rotation steps, each row followed by its count of steps:
The counts run from 0 to 699.
114	128	113	148	100	127	93	139	125	131	148	89	143	120	100	119	126	107	132	111	116	117	144	150	126	173	112	108	122	142	140	78	136	137	105	115	96
563
107	140	153	138	126	111	115	123	142	132	130	110	90	137	110	133	125	164	138	107	99	114	135	180	105	124	100	142	129	144	154	94	132	151	116	133	115
130
107	131	128	143	118	132	117	132	143	143	126	132	102	87	105	138	127	141	158	112	101	130	128	174	100	146	114	126	129	95	98	104	123	122	117	100	104
465
106	127	144	140	128	139	112	152	130	149	119	144	97	125	84	138	107	141	124	113	97	117	119	160	99	137	86	104	157	117	143	87	122	139	119	138	124
140
91	156	139	106	144	117	140	112	158	109	120	119	149	105	98	119	128	133	110	142	130	142	146	156	110	142	122	128	125	180	133	128	157	153	127	99	111
520
102	138	164	92	108	119	109	129	111	128	110	125	143	137	81	126	95	118	173	135	140	113	120	156	120	132	141	127	118	121	151	130	135	123	114	93	125
660
89	174	154	119	148	99	117	139	131	138	82	147	127	141	92	149	109	146	147	130	120	109	128	141	105	118	121	119	134	122	120	119	112	111	146	94	121
687
95	166	153	145	121	128	120	122	127	130	101	127	77	121	109	132	124	132	131	123	97	106	132	153	122	162	98	128	103	113	122	120	130	128	148	109	92
458
98	169	142	153	110	110	127	124	144	147	116	119	110	90	106	131	114	140	152	134	96	123	133	173	116	142	108	145	116	138	108	130	129	111	153	111	110
460
62	131	132	134	96	98	125	128	149	117	113	118	142	129	89	96	112	129	136	113	129	137	142	125	136	129	153	138	112	140	101	124	144	113	131	92	113
264
96	134	117	132	118	111	96	135	118	130	153	91	164	122	110	138	122	149	129	112	108	118	131	166	110	138	155	153	138	150	149	94	131	141	110	149	108
345
112	126	142	133	153	111	93	117	115	103	109	111	134	148	96	128	124	131	143	128	148	140	157	156	103	147	121	95	143	108	135	76	136	136	120	115	97
326
90	147	117	131	123	127	145	122	84	145	122	119	79	139	102	119	107	152	88	124	104	136	129	136	125	132	128	97	153	118	132	85	130	139	111	135	117
606
93	126	146	104	121	119	137	120	132	120	120	141	87	126	96	100	139	130	136	131	143	144	148	138	88	158	104	96	125	135	140	110	152	164	112	97	104
299
68	116	119	135	132	121	109	131	166	104	132	115	120	108	126	131	116	121	126	124	110	136	149	139	123	119	138	124	136	120	79	76	152	112	138	117	103
256
107	102	157	115	150	123	108	131	131	111	113	96	124	115	117	118	103	133	182	134	126	109	144	174	93	141	141	128	130	121	122	101	159	112	133	123	123
652
106	142	135	141	126	114	99	120	122	115	120	75	111	118	109	106	111	110	125	146	143	132	146	190	129	163	135	119	107	141	149	104	140	114	133	130	110
96
69	120	116	117	113	136	92	129	116	143	122	149	139	113	93	150	117	123	151	129	121	129	123	133	122	112	148	131	142	86	111	108	145	104	122	93	110
473
76	155	154	106	112	110	90	130	102	125	129	128	100	155	114	127	121	143	139	132	120	104	134	131	124	119	128	143	117	137	169	100	142	137	137	136	119
122
95	116	113	124	117	108	108	146	156	130	137	121	159	111	113	134	133	117	161	129	90	118	150	142	110	166	125	122	129	122	107	92	136	150	121	108	89
9
64	146	133	113	144	153	127	136	124	104	130	160	122	96	94	124	128	138	111	140	120	127	141	105	97	135	127	109	150	143	127	102	155	137	137	137	115
508
105	168	104	147	117	133	107	97	121	121	141	118	125	107	112	126	115	119	103	147	103	118	154	147	144	121	113	136	146	158	117	88	145	142	130	89	113
25
97	165	135	126	121	116	102	117	87	134	121	121	120	144	115	128	107	149	126	141	120	129	158	104	136	102	114	103	144	137	127	75	127	135	130	113	118
578
70	162	125	105	112	105	119	167	147	146	129	146	140	115	102	148	128	132	124	135	105	110	103	131	102	120	124	139	140	139	137	126	121	121	129	98	130
697
97	149	108	129	133	114	134	143	103	147	136	123	146	81	119	129	142	149	120	135	123	121	140	125	71	161	114	102	131	147	129	104	138	129	137	129	107
537
95	115	115	137	134	139	135	159	123	160	107	104	168	85	81	119	109	144	122	142	109	105	117	152	109	144	134	137	141	128	122	130	142	96	130	120	138
175
91	160	129	126	117	138	105	134	141	144	130	157	102	80	92	131	112	119	152	157	104	135	137	145	112	118	112	121	148	115	107	105	135	118	129	98	123
470
100	111	119	115	97	109	146	137	116	150	127	87	130	112	94	101	111	137	136	139	125	134	118	179	112	139	160	144	131	133	142	127	143	125	101	104	137
631
103	150	127	129	113	110	111	137	121	119	135	114	124	145	117	114	136	107	116	135	117	115	139	130	113	158	81	108	112	146	150	87	134	157	123	89	100
557
91	152	135	155	118	135	143	137	128	134	118	150	134	88	78	128	115	146	113	119	120	134	121	138	81	112	101	130	150	151	119	117	144	117	127	96	127
499
79	117	132	103	111	130	62	133	106	129	137	123	123	138	107	131	102	116	152	131	131	120	132	147	127	124	140	126	128	108	151	83	138	126	118	145	115
117
85	123	110	98	117	108	119	136	127	130	151	94	129	106	133	117	107	105	122	158	135	141	128	170	117	132	150	115	130	152	152	101	158	117	118	132	117
86
105	139	144	152	121	99	113	122	90	130	106	96	100	151	113	110	122	142	129	117	146	123	132	164	97	162	118	111	99	106	146	96	117	118	124	122	112
100
76	126	145	110	110	101	92	134	117	137	148	114	110	139	136	140	128	157	150	118	111	108	131	143	91	118	129	145	122	130	155	92	149	135	128	143	116
120
72	130	135	96	146	122	104	124	133	134	89	124	126	152	84	134	118	145	117	136	118	120	144	144	156	118	166	140	144	125	143	122	144	132	127	112	130
155
75	131	134	89	112	121	119	130	117	133	135	108	131	133	138	164	110	132	143	123	108	128	91	146	113	121	149	137	106	95	130	108	149	112	119	108	91
445
75	124	132	115	138	100	136	138	112	127	96	129	88	155	116	92	103	124	107	156	109	119	143	130	125	133	120	106	141	124	129	97	153	128	147	135	124
617
87	139	126	131	109	112	145	145	134	113	140	137	110	108	102	103	123	142	149	115	106	106	163	109	92	144	126	109	152	153	105	90	138	152	116	113	124
42
65	144	144	110	150	114	143	110	120	108	108	131	131	143	107	129	141	155	103	114	138	127	133	113	100	140	144	128	112	146	139	125	153	150	133	101	102
517
84	142	118	103	109	137	139	119	100	113	146	131	97	144	106	118	121	134	105	106	125	121	132	110	112	131	148	106	141	138	132	96	144	158	97	101	107
51
105	139	127	131	134	92	113	133	133	145	110	129	144	122	105	118	78	136	131	145	92	118	141	152	103	116	90	127	139	158	123	82	123	141	130	122	147
361
93	156	140	85	122	138	150	152	123	127	139	84	105	106	111	117	127	139	128	164	119	107	125	141	122	117	138	121	148	150	139	111	150	138	108	107	138
410
95	175	140	88	139	138	116	122	132	116	121	126	122	114	128	150	109	110	135	150	106	107	143	118	139	120	101	94	131	130	115	94	150	126	142	87	99
222
